One turn sends every row of this set to another row. A few are shown first. Where does it send the rows asked after them?
Zupi: [-14.1  -5.3  10.9  15.9  -1.2 -11.0 -22.1  10.6  18.2  16.1   8.3  14.7]
Bapid: [-23.1 -28.4  -3.1  -9.2 -25.4 -22.3  -8.9 -12.4  -1.9   9.4  -2.0 -11.0]
Ziz: [-13.9 -12.1  -5.3  -1.5 -26.9  -2.1  -9.3 -14.5  15.7  10.2  -1.0 -31.3]
Mez: [-46.0 -17.7  -7.9  10.2 -12.0 -14.4  14.8  21.7   6.1   9.2   0.7 -24.3]
Zosiz: [ -5.9  -9.0  20.0   5.9 -15.7  -7.5  11.5  -7.7  14.7  -9.9   8.7 -15.8]
rimi: [-18.6 -13.1  -4.4  23.5  -9.7 -12.9 -23.2  24.0  31.3  32.7  -8.2 -14.8]
Dogeg: [  8.5 -24.8   1.6  14.9  -9.7   2.3 -23.7  -0.4   6.1   6.0   1.3   5.9]
tafek: [  4.2 -27.8  -0.5  43.1  14.2 -14.4   4.9  20.4   6.6   7.0 -12.0 -23.5]
felor: [ 13.6 -21.8 -28.7  16.2  10.6 -15.5   3.5   3.2  -4.2   0.4  -5.1 -29.4]
sud: [ 11.7 -23.9   7.6  28.0 -21.9 -13.2   5.0   0.3   3.5 -16.0  -4.8 -11.4]
zotal: [  5.8 -31.0  -1.6  44.3   5.5  -4.7  -5.1  18.6  16.3   4.3  -2.7  -6.7]
poga: [-23.4 -34.3  -2.1  27.4 -13.1 -36.9  17.5  14.2  12.0   2.5 -11.0 -28.1]
Zeg: [ 11.9 -12.0 -18.4  17.0  -0.7 -35.9 -18.5  21.9  -3.1  13.0 -13.6  -2.9]
vasev: [-48.9 -15.1 -13.0   8.8  -7.7 -13.1   0.1  20.0   3.8  16.5   3.1 -12.4]
pofi: [-20.8   1.2  -3.5  15.4  16.6  -7.5  -7.6  22.0  29.8  24.1 -11.7 -22.1]
kemur: [-27.6 -37.5 -11.4  14.7   8.7 -11.3 -14.0  17.9  18.8  31.4  -1.9 -11.5]
leb: [ -2.4  -9.0 -11.8   4.7   1.3 -35.7  23.7   7.1   5.5 -13.5  -0.4 -23.5]
luru: [-22.2 -10.4 -17.7  42.6 -18.0 -30.5   4.0   1.2  13.5   0.5 -10.6 -30.6]
zef: [ 23.2 -19.1   1.2  -7.3  -7.0 -15.6  -2.6  21.4   8.5  11.7  -9.4 -25.7]
vigus: [-43.9 -12.8  -2.9  -2.0 -20.4 -16.8   4.5  17.2   2.1  10.7   0.4 -14.7]
Rad: [  5.1 -20.8  -2.5  10.6   5.4  -2.6 -28.4   3.7  -3.5  20.8  -4.9   0.9]
Ven: [  0.2  -8.1  -5.5 -22.6   1.0 -20.1  -8.5   7.6   7.6  10.8   6.3  -3.7]
vetak: [-19.3  10.0  -0.3  23.6  -8.4 -36.8  10.7   8.8  14.0  -3.9 -19.2 -25.8]
vetap: [ 12.2 -18.0  12.5  11.7 -20.7 -22.3   2.1  -3.3  -9.2  -6.3 -12.8 -18.8]
dof: [-20.1   8.9  -8.5  -7.3  -5.1  -9.4 -11.5 -15.8   8.3   6.4  -6.3 -16.7]
kaset: [-18.1 -11.5  -5.2  47.1  12.6 -16.2   9.5   4.4  15.0  -5.1   6.5  -8.9]
Gat: [ -7.0 -12.0 -19.0  15.5  24.3 -30.5  -1.7  30.8  16.2  13.9   1.2  -4.5]

leb -> Ven
luru -> Ziz
Zeg -> felor
Where do these go?
kaset -> Zosiz
Rad -> tafek
Bapid -> kemur
zotal -> sud
vigus -> vasev
dof -> pofi

One turn sends every row of this set to another row. A few are shown first. Where does it send the rows asked after them?
Pok: [  4.6   5.7  16.1  10.1 -23.6   5.0  -5.2   0.3  -6.0  12.3  10.8  24.7
  12.5  -3.8 -23.6   0.3]
Deref: [ 13.2  12.6  11.1   7.5  21.7  -7.4 -19.6  -7.6  -6.5 -18.3  16.1  -5.5
   5.1  -2.5 -15.6   2.0]
giz: [  5.2   6.9   9.4 -21.2  18.4  -2.1 -16.5  -2.0   7.7  12.6   0.4 -29.1
   7.1   4.6  18.2  -3.6]
Nebor: [ -0.6 -17.7  -1.8  -8.7 -22.5   2.0 -14.1   0.3   2.8  20.8  13.1   5.3
  15.1 -13.4 -17.7  18.7]
vabu: [  6.9  -0.6  -4.9 -11.0  14.6  20.4  12.6 -10.3 -19.2 -18.0 -15.8  -0.6
   2.9 -13.2 -17.9 -17.9]
ded: [  8.2  11.6  13.9 -16.0  32.1  10.6 -16.9 -12.8  -9.5  -5.9   9.1   0.5
  -1.9  20.6  10.2  -5.3]
seno: [  9.7   7.8  15.6  -3.2 -24.4   6.0  -5.4  -6.0  -6.7  13.4  -0.2  14.1
  11.2  -1.9 -29.2 -11.0]
Pufut: [  5.3   4.8   4.7   9.2  17.8  24.5 -19.5 -13.7  -2.2 -12.3  13.1 -13.0
  -1.0   6.3  11.7 -22.2]
Rudim: [ -0.2   6.0  -5.1  14.5  32.7  10.5 -12.4  -3.6   5.8  -8.8  20.2  -4.3
   6.5  -2.4 -15.9   2.8]
kulod: [  2.8   4.4  16.3  -5.3 -14.2   5.5   4.1   2.8  -0.8  18.0   5.7  25.3
   8.0   8.1 -31.9  -5.3]
Vebo: [ -8.6  -8.1   2.5 -10.4  28.6   1.0 -14.5   7.3  13.4  22.5  11.8 -11.4
  10.0   2.3  20.0   2.0]
luri: [ -9.1   0.6  -3.7  -7.7 -11.5  19.6  26.7  -2.7  -3.4  -1.9   7.4   1.4
  11.9   0.5  34.4  -3.4]
zosof: [ -1.0  -3.7  -2.9  -4.9 -28.3  14.5  -8.9  -1.3   4.4 -11.6   3.5  28.0
  -3.3   3.9  15.9 -15.5]
seka: [ -5.7 -28.2  -7.5   1.0   8.7  -2.0  16.2   2.0   2.4   3.7   0.2 -12.5
  12.2  -8.6  30.2 -15.2]
bomo: [ -2.4  -9.7  -2.5 -23.3 -14.1   9.0 -10.2   1.7   0.3  -3.7  -2.8  39.7
  -2.2   9.2   9.3 -14.6]
tufo: [ -6.0  -0.6   2.3   1.0  -8.8  -5.3  15.2  -7.6  -1.4 -16.9  -5.8  11.5
  11.9  -3.9 -32.2 -18.5]
zosog: [  6.1  -7.1   1.4  -8.7 -30.9  10.2   1.6  -5.4  13.6  12.7   7.3 -15.2
   4.2  -2.0 -25.1   4.0]
lugi: [ -1.0 -36.2  -7.2 -12.1 -19.3  14.5   7.0   7.1  -7.2  15.1   7.7  15.7
  17.0  -5.7  10.2   4.5]
kes: [ -7.5  -8.4  -0.6   3.3  -5.0 -10.6  -0.5  -4.3  -9.7 -13.2  -4.2  23.5
  18.0 -16.1 -27.0  -9.4]
Lag: [  3.6  -7.4   6.7  -8.3   2.8 -14.7  18.6  -4.9  -6.2  -7.8  -3.0 -19.2
   7.9  -1.5  34.6  -1.6]
velel: [ 16.1  -7.2  11.9 -10.4 -12.2   3.0 -29.6  -2.6  17.3   7.6   5.9 -24.1
   1.1 -10.1  -1.5  -8.6]
Sikeb: [ 13.8 -15.5   7.1 -38.3 -19.6   0.8  10.9  -2.8 -18.2   8.8  -6.5   7.5
  11.3   9.4   6.9  11.2]
mili: [  2.7  -1.1   2.8  12.3  30.8   4.2  -6.8   0.4   7.4  -8.4  24.6   1.0
   1.9   3.7 -21.6  -7.4]
nepo: [  0.5   4.3   1.9 -28.8  -9.9   7.5   5.2 -10.1 -22.6  -0.3  -9.1   2.8
  20.6  -8.2  32.9   4.2]
dab: [ -6.5   1.7   7.6  -5.5  -1.2 -15.1  14.5  -4.4  -7.6 -16.0  -0.7  24.6
  11.1  -0.1 -27.1  -1.8]
laz: [  8.6  -2.1  -0.4  -8.4   0.1   7.1  25.8  -5.6 -21.0  19.6  -7.6  10.2
   4.0  -5.0  32.1  -4.0]
lib: [  9.4  -4.5  -3.0  -5.9  -4.5  12.4  23.8  -7.2 -18.1  19.2 -10.4   2.4
   3.8  -7.1  30.1 -13.7]
bezof: [ -1.2  -7.0   0.9   1.0  32.5  17.1 -31.3  -6.7  -9.1  -0.3  16.8  12.5
   7.1   0.7  13.1  -7.4]
ripa: [ -0.8   1.8   4.4   5.2  10.5   4.0 -18.4   1.5  12.2   8.3  13.3 -27.6
   9.6  -6.5  26.5  -0.7]
luba: [ 10.8  -2.4   1.8  -8.3  32.3  -1.9 -22.7  -5.9  -5.7  -3.6   6.8  -2.9
   8.9  -2.6 -27.4 -13.2]
Pofus: [ -9.8 -15.4 -13.8 -26.5  -2.0  23.8  11.6  -2.1  -9.7  12.5  -7.6   7.1
  20.0  -7.0  23.6 -14.0]
panug: [ -0.3 -22.6  -1.5 -21.6  15.1 -16.5   5.1  -1.9 -12.5   6.8 -10.5  -6.5
  16.6  -8.7  29.0  -3.6]
kamuv: [  8.2  -6.9  -2.8  -4.4  -3.4   9.6  17.2  -5.7 -22.8  20.7  -9.1   8.6
   7.7 -12.6  32.9  -8.5]
Puzi: [  0.5  -0.8  -1.6   7.8  10.0  10.8   0.4  -5.0 -29.1 -24.0   0.2  14.9
  11.0 -27.8  -2.0   6.0]
Kez: [ -4.6   0.2   0.1  -7.5  26.0  14.8  28.2   1.7 -15.4 -16.3   2.9  20.0
  -0.8  -1.1  -8.2   4.4]
keri: [ 11.3  18.7   3.1   4.3  27.4   2.7 -16.6 -14.0  -3.2 -14.2   7.3 -12.9
   6.6  -1.8 -16.5   6.1]
dudu: [  4.8   4.1  -3.4  -8.1  40.8   5.4 -16.9  -6.8  -2.1  -1.9   6.4  -3.8
   8.0   0.6 -22.8   0.9]
betol: [  8.9  -7.9  17.2 -27.2   7.2  -2.0  -5.9   4.2  24.1  18.6  12.3  -7.6
  -7.2  15.5  -4.0   1.3]
mam: [  4.5  -2.5  10.2 -24.7 -18.7  -4.3   5.8  -0.9   5.1  16.4   9.8   2.3
   4.8   7.9 -20.0  24.1]
bamim: [  3.9 -13.1  14.5  -1.0  -0.8  -5.3 -25.0   9.3  16.2  11.0  26.0   2.8
   2.6  -7.0   9.2  17.5]
dudag: [  7.8   4.2   4.5 -25.1 -25.6   6.1  -9.4  -7.9  -1.8 -13.2  -6.9  23.8
  -4.7  12.3  10.4 -14.5]
tamik: [ 11.4 -12.0   2.6  -6.2 -37.5  14.1  16.9  -3.9  -4.5  -4.5   6.4 -10.1
   8.4   1.1  13.6  -1.5]

Kez -> vabu
dab -> tufo
Where do these go?
giz -> ripa
Pufut -> bezof
mili -> luba
kulod -> seno
kamuv -> laz
keri -> Rudim
Pofus -> nepo
seka -> panug
betol -> velel
dudag -> zosof
Sikeb -> tamik
Nebor -> mam

